128 stands for zero in the data rows.
Every row has a hidden score. In each pair, how much higher is the second row's than the first's? 6 means about the same, 12 much higher and 0 much lower.
[156 120 102 117 159 156 166 153]
[194 109 141 108 164 116 139 128] 9
[131  95 169 154 110 144 121 158]
[131 100 127  72 171 148 118 149] 2
[ 50 231 171 177 122  78 122 126]
[115 152 139 139 159 151 112  88] 11
[166 119 149 123  67 155 145 156]
[137  89  88  81 103 123 132 130] 4
[128 195 178 191  87  88 125 103]
[ 84 165 130 160  73  87  83  99] 3
[159 108  96  88 165 141 117 108]
[117 112  92  96 125 127 155 139] 3
[104 199 170 180  56  81 129  87]
[111 175 140 182 160 100 109 101] 4
[ 61 124  89 147 186 121 102  81]
[117 101  90  68 131 139  88 102] 5
[ 94 104 119  97 207 169  96 116]
[183  71 154 189  82 134 181 157] 12
[154  93 101 112 135  99 106 112]
[ 80 120 174 104 120 157 152 155] 0
[131 113 134  99 145 142 139 125]
[176 103  71  97 199 142 105 114] 9
[137 178 114 167 154 132  87  91]
[109 117 148  81 139 131 148 145] 0
[123 209 162 185 109  53 103 105]
[203 126 152  90 104 154 163 142] 4
[ 64  40 195 211 134 134 174 153]
[137  98  58  85 167 153 122 113] 6
[ 56 143 156 152 111 126 114  94]
[ 95  87 195 184 101 149 153 174] 5
[ 76  76 197 186 137 167 166 135]
[218  92 164 143 164 161 139 158] 10
[152  86  27 117 202 116 100 119]
[114 109 103  64 157 122 148 139] 0
[ 86 197 177 187  61 102 125 105]
[141  89  78 113 160 133 106  97] 6
[143 121 144 112  92 128 158 145]
[134 114  59  93 181 111 122 128] 5
[155 124  79 130 168 102 117 109]
[109 134 139 166 122 140 103  92] 6
[ 93 215 176 183  63  61 135 102]
[132 123 121 105  92 119 125 153] 1
[169 130 143 120 112 120 139 157]
[154  95 145 111 127 116 160 152] 5
[113 110  95  95 185 140 108 121]
[143 116  69  83 185 144 135 122] 8
[131 140 118 144 159 151 103  79]
[209 118 144  93 168 136 182 124] 5
[124 119 103 101 187 127 112 124]
[103  86 156 159 122 172 153 170] 6
[123 157 123 170 101 136  97  91]
[ 76 170 128 161 153 108 110 109] 1
[ 84 189 136 181 176  99  84  62]
[123 120 166 128 126 118 146 135] 2
[195 117 155 113  97 123 161 144]
[ 39 216 202 215  76  72 100 105] 3
[145  91 180 182  35 119 162 146]
[169 119 142  72 142 123 126 151] 0
[133 109 181  99 113 150 146 148]
[153 109  70  82 156 139 130 125] 8
[170 133 113 130 142 108 104  78]
[167 120  95 105 145 143 131 113] 2
[123 116 130 123  99 127 138 151]
[104 122 138 103 148 138 164 117] 6
[ 99 196 159 197  71  96 108 120]
[213 111 147 140 164 120 180 141] 8
[138 133 113 166 161 127  89 100]
[210 128  92  92 137 126 154 145] 4
[113 114  90 100 153 144 104 122]
[121  98 110 114 233 152 114  82] 9
[118 157 109 172 155 148  84 102]
[210 125 131 105 110 142 137 168] 4
[107 116 111  94 110 150 127 150]
[136 124 139  99 142 144 138 156] 7
[132 118 160 105  87 153 143 154]
[176 115 142  99 140 136 131 130] 9
[142 118 119  72  99 123 122 130]
[138 107 146 119 111 118 163 153] 7
[205 189 165 182  65  82 101 114]
[187  89 150 153  78 165 172 151] 2
[ 60  94 171 123 122 106 159 145]
[ 96 112  52  89 152 140 158 138] 7
[102 158 164 166 132 109 116 105]
[125 107  95  80 116  94 148 146] 2
[ 98 119 126  88 102 143 145 131]
[107  99  96  75 176 146 106 119] 6
[ 89 112 108  96  89 109 149 123]
[122 184 150 165 105  58  83 112] 10
[ 82 225 197 197  96  61 142 138]
[141 103 150  87 164 167 134 165] 2
[ 52 218 172 186  55  60 136 137]
[197 122 141 123  61 131 179 132] 12
